<195>: [157 166 190 113  90 148  77 178 150 112 122 111 112 164 199 181 128  45
 146 156  47 141 145  84 101 117 145  83]
<133>: [145 161 175 113  97 153  79 165 143 112 153  97 115 146 177 179 127  48
 146 161  49 142 137  88 100 107 137  86]
<27>: [119 141 126 121 119 190  98 128 131 114  62  80 113 107 116 152 107 145
 142 160  95 153 121 130  83  94 122 121]
<90>: [139 137 122 123  75 149 127 134 148 127  91  90 104 115 118 137  89 153
 135 123  84 165 138 106  75 106 136 160]
<7>: [154 150 152 114  80 146  91 158 153 115 115 106 106 141 155 156 105  57
 139 137  52 147 145  89  88 118 143 103]
<82>: [171 147  99 115  73 142  95 161 162 118 135 120 105 147 159 150 100  58
 137 129  51 148 154  86  84 131 151 109]
<157>: [152 140 130 120  73 145 114 142 154 123 109 101 104 124 126 140  92 105
 135 124  66 157 145  96  77 116 143 138]
<30>: [150 139 128 119  73 145 115 140 152 114 105 100 104 123 124 140  91 112
 135 124  68 159 145  96  77 114 140 142]
<186>: [124 149 143 116 118 177  86 137 133 113  70  81 120 117 129 165 119  82
 146 170  67 146 124 109  91  95 125  99]
<111>: [140 137 122 125  75 116 124 134 147 128  90  90 104 115 118 137  90 152
 135 124  84 163 136 106  75 106 135 158]
after: [155] => [156]
[139 137 122 123  75 149 127 134 148 127  91  90 104 115 118 137  89 153
 135 123  84 165 138 106  75 106 136 160] => <90>
after: [94] => [122]
[150 139 128 119  73 145 115 140 152 114 105 100 104 123 124 140  91 112
 135 124  68 159 145  96  77 114 140 142] => <30>
[145 161 175 113  97 153  79 165 143 112 153  97 115 146 177 179 127  48
 146 161  49 142 137  88 100 107 137  86] => <133>
[171 147  99 115  73 142  95 161 162 118 135 120 105 147 159 150 100  58
 137 129  51 148 154  86  84 131 151 109] => <82>

<34>: [131 132 129 130 139 125 129 131 126 135 127 124 131 128 161 132 127 131
 130  85 135 130 136 128 132 128  99  76 132 201 130 139 115 126 131 130
 143 130 129 129 128 126]
<18>: [137 127 132 134 128 118 131 128 121 127 123 124 128 129 123 131 122 129
 124 131 128 134 129 131 127 126 133 120 129 122 113 128 135 104 128 128
 128 112 124 127 117 131]
<123>: [122 129 123 120 135 150 133 130 147 137 122 149 131 128 116 119 141 131
 117 133 134 123 134 131 133 117 125 128 133 120 112 136 131 141 134 133
 135 114 149 129 114 123]
<89>: [134 122 125 137 122 128 127 125 128 125 121 126 126 125 123 135 129 125
 120 135 127 134 127 125 127 124 135 141 126 111 117 124 129 121 128 129
 125 121 126 123 119 125]
<116>: [122 129 123 120 135 150 133 133 147 137 117 118 131 128 126 119 152 131
 117 133 134 123 134 131 133 117 125 128 133 120 112 136 129 123 134 133
 135 114 149 129 114 123]
<84>: [120 126 129 123 127 119 127 124 120 129 132 115 125 128 138 123 120 126
 137 123 126 127 126 125 125 132 122 108 126 148 137 128 129 122 125 127
 130 135 121 122 133 127]
after: [143] => [130]
[134 122 125 137 122 128 127 125 128 125 121 126 126 125 123 135 129 125
 120 135 127 134 127 125 127 124 135 141 126 111 117 124 129 121 128 129
 125 121 126 123 119 125] => <89>
after: [99] => [76]
[122 129 123 120 135 150 133 130 147 137 122 149 131 128 116 119 141 131
 117 133 134 123 134 131 133 117 125 128 133 120 112 136 131 141 134 133
 135 114 149 129 114 123] => <123>

